The rows of A fall into 4 groups, which share some directions, and each row is roughly a mix of its group's hidden directions.
A, 132 rows:
[[ 33   9 -11  12 -16 -24 -11  -5  -5 -39]
 [  2  14  31  -1 -16  42  14  19 -17   7]
 [ -4  31   8  10 -22  18  10 -13 -35  23]
 [ 13 -20  12 -16  13   0   1 -20 -30  40]
 [ 11 -15  28  28 -20 -19  30  -9 -12 -14]
 [  6  13  18  -2 -34  37  23  -1 -15  12]
 [  1 -10  21   0 -49 -26  -3  -4   8 -16]
 [ 30 -11  -5  11 -25 -21  28 -26  -4  17]
 [ -5  -9  13 -38   4  -6   3   7 -31  34]
 [ -5 -17  26 -14 -44 -11 -13   0  25  -1]
 [-14 -15   0 -29  17  21 -12   7 -16  40]
 [ 23  36 -14   7  24 -10  18  24  19  -6]
 [-20 -38   2  -4 -23   0 -35   4  -2  19]
 [  2   1  23 -16 -16  10  21 -38 -15 -27]
 [ -5  -2  26 -37 -16 -20  21 -20 -19  -8]
 [ 26  10 -24 -11  21  23  10  16  34  -9]
 [ -5  -5  12 -27  16  -6  41 -26 -15 -15]
 [ 10  -3  24 -14   8 -10  21 -38 -19 -27]
 [-14  -6 -17   0  49   8 -10   7 -20  22]
 [ 18 -11  19  -4 -31  24  12 -36  -8  11]
 [  4  28  -6   6 -26  16  -3   8  30 -35]
 [ -2  21  12   4 -29  35  15  12 -19  25]
 [ 12  19 -19 -20  23 -17  11  35  17  17]
 [ -5 -21 -14  -4  27 -21 -21  28  27 -11]
 [-32 -26  14  32 -29   1 -10  -4  -6 -10]
 [  0  -8  22 -30  -4  -3  31 -29 -12 -24]
 [-15 -11 -25 -20  30 -30 -27   6   1  -8]
 [ -3   3 -22  28   5   0 -28  33  14  24]
 [  9  -5  16  19 -26 -16  35 -34   3  -1]
 [ 33  -4  22  24 -32  11  19  -3   1 -18]
 [  5  30 -11  16  -2   9 -21   7  25 -39]
 [ 20  27 -15   8 -14  14 -15 -18  24 -32]
 [ 16  18  -6  36  42 -15   4  -3  -5  -5]
 [ -1 -12  31 -10  -1 -25  20 -26 -15 -29]
 [ 11   0  26 -11 -14 -22   8  17 -18  41]
 [-24  -7 -16  -9  44  13  -6  20  -3  22]
 [  5  15  21 -25 -28 -22  16  24  17 -18]
 [  5  16  22  15 -25  36  14   9 -11  26]
 [ 37  27 -12  12  22  -4  -7  18  26 -10]
 [  9   0  37 -14  -5  37  12 -17 -21   4]
 [ -7 -18 -20 -12  29 -34 -31  -6   5  -9]
 [ -5 -20 -23  -5  24 -37 -28  -6  12  -7]
 [-12 -13 -14  -7  32  26  11  -3 -15  37]
 [-11 -18 -25   6  12   3 -25  30  14  32]
 [  5 -38  19  -3  -3 -31  -3  -9 -22  24]
 [ 10   3   4  -7 -10  42 -15  27  29 -12]
 [-17   6  -2  20 -28 -23  11  12  18 -37]
 [  8  11  33   9 -23  37   3   1 -22  15]
 [ 32  -4   4  32 -18 -11  24 -23 -17  -9]
 [ -4 -20 -25 -10  28 -35 -11  -7  24 -11]
 [-28 -24   0 -16   6   2  23  -8   9  40]
 [ 19  11  24  -9 -20  23 -17  36  10 -18]
 [  8  17 -13  21 -34   3 -11   5  -4 -41]
 [ 14 -25   0  15  15 -17  38 -14 -19  21]
 [ 15  31 -16 -18  28 -10  27  21   8   9]
 [-13  -1  12 -13   8 -38   9  -9 -38  20]
 [ 25  -3  20  25 -21  -3  27 -21 -24 -10]
 [ 14  -1  12  26 -27 -26   7 -15  21 -30]
 [-13  -5 -35  -8  21 -39 -12   6  14 -15]
 [ 17 -12  18  15 -22 -16  33 -25 -22 -10]
 [ 35  12 -17 -12  30  11   7   9  29 -12]
 [  0  19  15  -1 -26  38  29  15 -10  12]
 [-17 -16  29  31   3 -29  17   8  -9 -20]
 [ 18 -25   4   8  -1 -10  28 -20 -33  24]
 [ -8  -6 -19  21   0  -5 -32  34  12  27]
 [ 19   9 -18   2  45 -15  13  22  19   0]
 [-15 -27  12 -13   0  -4  -4 -23 -26  39]
 [ -9   9 -30  19  15 -35  -2  21  23  -9]
 [ 10 -26  17  15 -16 -21  37 -14 -19   9]
 [-22 -13 -10 -33  13  21 -19  26  19 -12]
 [  7 -14  23 -40  -3  -9   7   9 -19  33]
 [-16 -34  16 -14  -1 -25  24   8 -16  24]
 [ 40   9  20  21 -27  -9  14  -3 -19  10]
 [-15 -12 -22  17  10  -5 -25  30   5  34]
 [ -5 -14 -26   5  20 -28  -9  24  34  -3]
 [ 11   3  24 -33 -11  -1  16 -35 -17 -18]
 [  0  18 -14 -22  35  21  -1  15 -28  17]
 [-22 -16  -1 -21  13 -25  16 -16 -29  27]
 [ 10 -26   2 -22   1   2 -11  17 -38  30]
 [-14 -21  -5  19  31 -26   0  23 -20  20]
 [ -5 -20 -20 -15  29 -33 -25 -17   6  -5]
 [  3  20 -13  18 -11  -6 -17  24  10 -44]
 [  5   1  16   7 -24 -23   8   8  42 -27]
 [-15 -34   7   2  29 -32  -3 -10 -21  13]
 [ -3  19  18   1 -23  30  -6   3 -36  24]
 [ 15  -9  42  -1 -11  35  -6 -15 -17   8]
 [ 20  13   5  13 -19  33  -6   1  23 -34]
 [-16  37  -3  -9  -2 -15 -15  24   3 -35]
 [ 17  11  -9  -6   0  19  -1 -28 -34 -34]
 [ 12  10  32  16 -28  34  10  -5 -16  13]
 [-21  -2  22   9 -44   2 -15 -17 -23   1]
 [ 19  -8  21  29 -19 -16  30 -18 -20  -2]
 [ 24 -15  20  15 -23 -33  -8  -2  20 -21]
 [ 16   5   2  34  -1  46   5  -3   9 -18]
 [ 36  13 -11   3  -1  13 -22  19  35 -12]
 [ 19  10  27  21 -24  -8  26 -25 -19   6]
 [  6   2  -1 -19  24  -5  31   7 -37  25]
 [-10  -1 -13   5  34 -35 -32   8  -1 -14]
 [-34 -13  18   9 -24 -11  -4 -17 -34  12]
 [ 17  -7  14  14 -12  38   0  20   9 -34]
 [-16 -11 -14   6 -20   8 -37  21   2  34]
 [ -1 -21 -10   0  40 -29 -26  -4  19   2]
 [ -6  -8 -37   3   1 -22   6  24  37   7]
 [ 14   1  21   0 -44   3  -9 -26  24 -10]
 [ 21   7  -5  33 -18  -6  11  -6  26 -35]
 [  7   7  23   3 -27  41  22  15  -2  14]
 [ -6 -20 -32  -4  16 -31 -16  15  28  -4]
 [-24  -6 -12 -13  25  22 -18  29  19  20]
 [  3  30   1   4 -19   8 -10   6  36 -36]
 [-16  -4  24   5 -48 -10 -21  -4 -15   1]
 [ 24  25  14  36 -10  22  -8   2   4 -25]
 [ -3   1 -32  18  11 -45  -6 -15  15  -8]
 [  2   3  24  -9   3  -7  28 -37 -22 -25]
 [ 14   9  27   3  -5  29 -15  37 -11 -20]
 [-13  -6 -20 -44  12  10 -25  22   9  -1]
 [-20 -24  19 -16 -41  -3 -20  -9 -13   7]
 [-10  12  16   4 -35 -34   0  -1  11 -32]
 [  5 -20  11 -20   7 -12 -24   1 -39  27]
 [-26   3  15  -4 -22 -11  -4 -18 -40  23]
 [  6 -23   8  -8  13   4  26 -21 -17  41]
 [  2  18  22   4 -29  38  17  19 -15   4]
 [ -3 -17 -24 -11  21 -39 -14 -22  11 -17]
 [ 32  -5  12   5 -32  -6  29 -24 -14  13]
 [ 15  25   7  19  -8  38 -16  11  24 -16]
 [ -1  32 -13   6 -24  21  -3  10  20 -35]
 [  6 -14 -15 -18   1 -29  12 -12 -20  41]
 [-10 -26 -17   9  27  15  19  -4 -19  34]
 [ 20  11 -25  36  11 -11   4 -28 -19   9]
 [ -1 -28   7 -17  24  -3   4  -2 -23  42]
 [-13   3 -38  -2  18 -39   1   7  17 -14]
 [ 43  10  -7 -35  14  11 -11  -5  17  -4]
 [-14  11 -33   3  25 -42  -7  -6   2  -8]]
Each list below has two rows that fit no group; the rest each fit one group, if only roughly. Name those rows in the order they come.
  J_346: [  4   8  31  -9  -6  41  18  -4 -16  23]
  J_762: [-11  18  25  -2 -31  42   6  -6 -12   3]
  J_745: [ 16  14  36  24 -11  11  18  -7 -31 -13]
  J_412: [  1 -13  13   0  -3 -32  -7 -27 -41  12]
  J_846: [-23 -24   1   7  -6 -29   3 -15 -39  12]
  J_239: [ -1 -18 -16   2  -1  -7 -38  30  21  23]
  J_405: [ -3 -31  20 -24   9 -14   0  -1 -21  36]
  J_6: [-13  -3 -31   2   9 -35 -28  20   9 -16]
  J_678: [ 14  -7  16  39 -24  15  19  -3  28   2]
  J_589: [  8 -21 -23  -9  27 -45   4   0  10  -5]
  J_53: [-21  12   0 -22  20  18 -30  30   4  18]
  J_427: [ 24   3 -31  -6  36  17  -7  13  23  10]
  J_495: [-10  36 -15 -20   2  24 -14  23  12 -22]
  J_314: [ 17  10  15  21 -36  16   1 -30 -18  13]

J_762, J_589
  J_945: [-23   0 -13 -13  37  12 -22   0 -16  30]
  J_305: [ 21 -14  14  25 -22 -33  30  -2  -3   4]
  J_188: [ 11  -3  31 -16 -20  39  23  -8 -12  -3]
  J_187: [ -9  -9  -1 -18   2 -42   5 -13 -20  33]
  J_738: [-18 -17 -20  -4  17 -37  15 -12  -8  30]
  J_498: [-14 -19 -12 -25  -3 -35  18 -33  -5   4]
  J_131: [  4 -24  -8  -6  26   1 -30  22 -30  19]
  J_547: [  7  -9 -42   6  25 -15   5  23  26   1]
  J_387: [30 25 -2 11 13 -3 24 13 37  7]
  J_432: [  3  -9  16  -8 -48  16 -28 -15   2   0]

J_547, J_387
  J_386: [ 11   2  23  11 -25 -34  24 -20 -19 -10]
  J_461: [  2 -26  -9   0  -7 -34  30 -29 -16   6]
  J_761: [ 24  20   5   8 -21  28 -13  17  35   6]
  J_398: [-41 -13   8 -31  11 -22  12 -11 -10  11]
  J_764: [ 20   6  15   6   7 -10  40 -33 -14 -17]
  J_557: [-15 -18  -6 -38  26  26 -13  -5 -13  15]
  J_668: [-11 -30  -3 -25  12 -30   6  17 -24  19]
  J_595: [-22 -34  -5  14  21 -18  14  -6 -29  17]
  J_425: [  6 -13 -26   1   3  25 -41  15  14  21]
  J_564: [ 25  -9  10   4 -40  28   1  -9  26  -1]
  J_351: [-19  12 -21  21  15  22 -15  -4  33 -23]
  J_711: [-37 -14 -17 -13  33  17 -17  12  -6 -10]

J_764, J_557
  J_864: [ 16 -18   5  32 -12 -29  30 -16 -12  -8]
  J_497: [ 15  -9  12  38 -25 -24  27  -8   5   7]
  J_312: [ 14   4  24   0 -27  38  32   0   0  -4]
  J_376: [ 27  -6   5 -24   5  13  29  -1 -12  38]
  J_374: [  2   3  27   6 -24  18 -22  -2  27 -33]
  J_734: [ -4  38 -14  24 -12  -4 -16  25   9 -26]
  J_489: [-13  -2 -16  -8   6  43  17  -3 -18  31]
  J_939: [  0  -9  20 -23  16 -14   7 -24 -25  36]
  J_752: [ -2 -22  10 -22   8 -14   2  -7 -41  30]
  J_82: [  5 -14  23 -32  -7  11  -9 -11 -16  39]
  J_580: [ -9   1 -18  19  31 -19 -16  25  22  24]
  J_559: [ -1  -8 -23   6  35 -16  21  28  25  -1]

J_374, J_734
  J_673: [ 10  11 -23 -16  39   0  30  16  15   3]
  J_158: [-29 -35  19   6  -6  -8   8 -22 -29   0]
  J_723: [-14   5 -32   2  -1   0 -39  16  22  22]
  J_28: [-14   7  20  19 -33  34  21  16  -8  -1]
  J_922: [ 21   1 -17  22 -23 -12  11 -27  29 -20]
  J_901: [  6  44 -13   4  20  19 -12  11  13 -26]
  J_793: [-11  14  -6 -10  24  34 -30  25  -8 -16]
  J_576: [ 28  34 -13  -2 -15  33 -18  -3  12   4]
  J_393: [  6 -28   7 -21  -7 -15   3   0 -35  35]
  J_592: [-26  13  -5 -16  30  32 -28   8   1 -10]
  J_162: [-20  12 -11 -40  13   7 -34  10  -3 -15]
  J_159: [-24  -5  -7 -19  18   1  16 -19 -13  43]
  J_912: [ 12 -11 -17 -28  35  17  -4 -25 -11  18]

J_723, J_28
  J_552: [ 33  31  14 -16  -5   3  16 -17   5 -30]
  J_826: [ 21  32  22  14 -25  12  -5  -5  -1 -32]
  J_775: [-11 -23 -30 -12  14  35 -13  11  24   1]
  J_606: [-24 -17   0 -25   8  33 -36   5   5  -3]
  J_261: [  4  32  -9  24  19  -2  -4  -4  23 -37]
  J_990: [  8   8  -8 -11  -1   7  19 -19 -14  52]
  J_875: [ 16  -1  27 -12  -3  -3  36 -23 -31  -7]
  J_388: [ -4  15   9 -28 -14  24  25 -26 -21  19]
  J_651: [ 19  38  15   4 -10  38 -16   6  -5  12]
  J_274: [ -6  29  12  10 -27  27  10  22 -29   6]
  J_439: [  1  -6   8  14 -50 -13 -12 -19 -11 -20]

J_606, J_875
  J_542: [ 40  15   6  32 -19 -14  16 -16  -8  -3]
  J_894: [  2 -20  22  18  10 -13   3 -11 -20  45]
  J_406: [ 12  -9 -18  17  55  -6   4   1   6   1]
  J_523: [  7  30 -13  -3   4  28 -19  30  10 -27]
  J_210: [ 11  21  14 -14 -32   5  -5  -9  23 -37]
  J_198: [ 25 -13  -3  29 -25 -16  20 -24  23  -5]
  J_994: [ 22 -11  21 -21   3   6  24 -22  12 -36]
  J_828: [ 17   0  -3  13 -30 -23  16 -38  21  -5]
  J_360: [ 29  12  15  26  -1 -26  22 -23  -2 -21]
  J_806: [  5  35  17   8 -10  20 -20   0  17 -35]
  J_805: [ -1  15  -8 -23  40  25  -5  23  12  16]
  J_200: [-37 -13  31  -2  -2  -4 -12 -13 -34  -6]
  J_112: [ 21  18 -17  25  -6  28 -17  -3  22 -26]

J_894, J_200
  J_129: [-13  14 -11   3  39 -35 -11  -7  -8 -21]
  J_630: [ -9 -11  -3   2  22 -18  42  -3 -27  22]
  J_240: [-18  34 -11  -7  -2   4 -14  26  26 -28]
  J_603: [  6   4   6  34  -2  31  11   1  29 -29]
  J_44: [ -8 -15 -29  -6   8 -38 -25   9  11 -23]
  J_909: [-16  -6 -10 -13  39  -7 -16  18 -32  16]
  J_7: [ 25 -27  16 -18  19  -7   3  -2 -15  37]
  J_684: [-23 -15 -14 -14  22 -35 -20 -22  13  -9]
  J_128: [-12  34 -15  24  23   2   0   2  16 -33]
  J_81: [-22 -14  11 -36   1  -6  15   5 -14  37]
  J_731: [ 21  10  41 -13  -8  18  18 -15  -1 -26]
  J_642: [ 19  -9  14 -36  12   4   2   3 -11  42]
  J_151: [ -4   9  22   4 -18   9  26 -40 -20 -19]

J_684, J_731
  J_248: [-21  22   3  16   1 -32  12   1  10 -39]
  J_267: [ 25  27  15   5 -18 -16  14 -22  17 -28]
  J_933: [-13  24  15  19 -25  40  14   6 -14  -6]
  J_148: [ 20  -1  28 -15  12 -39  21  -8 -16  14]
  J_4: [  8   3  -8 -46 -17  11 -16  16  24  15]
  J_271: [ 25  24   4 -14 -23   7 -28  17  18 -25]
  J_633: [ -7 -12   1 -38  18  20   3  26  -5  31]
  J_63: [ 31  19 -12  25 -15  10  -2   9  17 -35]
  J_620: [  2 -15 -10  -9  25  12   0   5 -40  34]
  J_935: [ 31   9   6  51  -9 -11   8   0  -1   8]
  J_975: [-26 -34   3  -5  19 -11  29   2  -6  28]
  J_973: [  2   4  25  -4   5 -42  28  -1  -4 -28]
  J_709: [ -9  15  15  30 -17   7 -30   9  11 -34]

J_933, J_709
  J_384: [  8   4 -10  30 -18  -3 -25   7  15 -41]
  J_317: [-13  10  -8  17 -11  12 -18  -1  44 -29]
  J_582: [  7  43  -3  -1   1  27 -29  13  20  -3]
  J_487: [ -3 -20  14 -28  -6 -22  24   4 -29  24]
  J_283: [ -5  -1 -16 -34  31   1 -30  -4  18  18]
  J_243: [ 26 -10  14  34 -29 -14  24 -11   3  11]
  J_474: [-33   2   0  16  34 -21  -9  10 -14  25]
  J_786: [ 23  27  -2   5  -9  16 -21   4  19 -39]
  J_55: [ -3 -17  -9 -19  -3  -1 -33  21   2  42]
  J_849: [ 20  10  16   7 -13  36  19  17 -26  18]

J_283, J_849
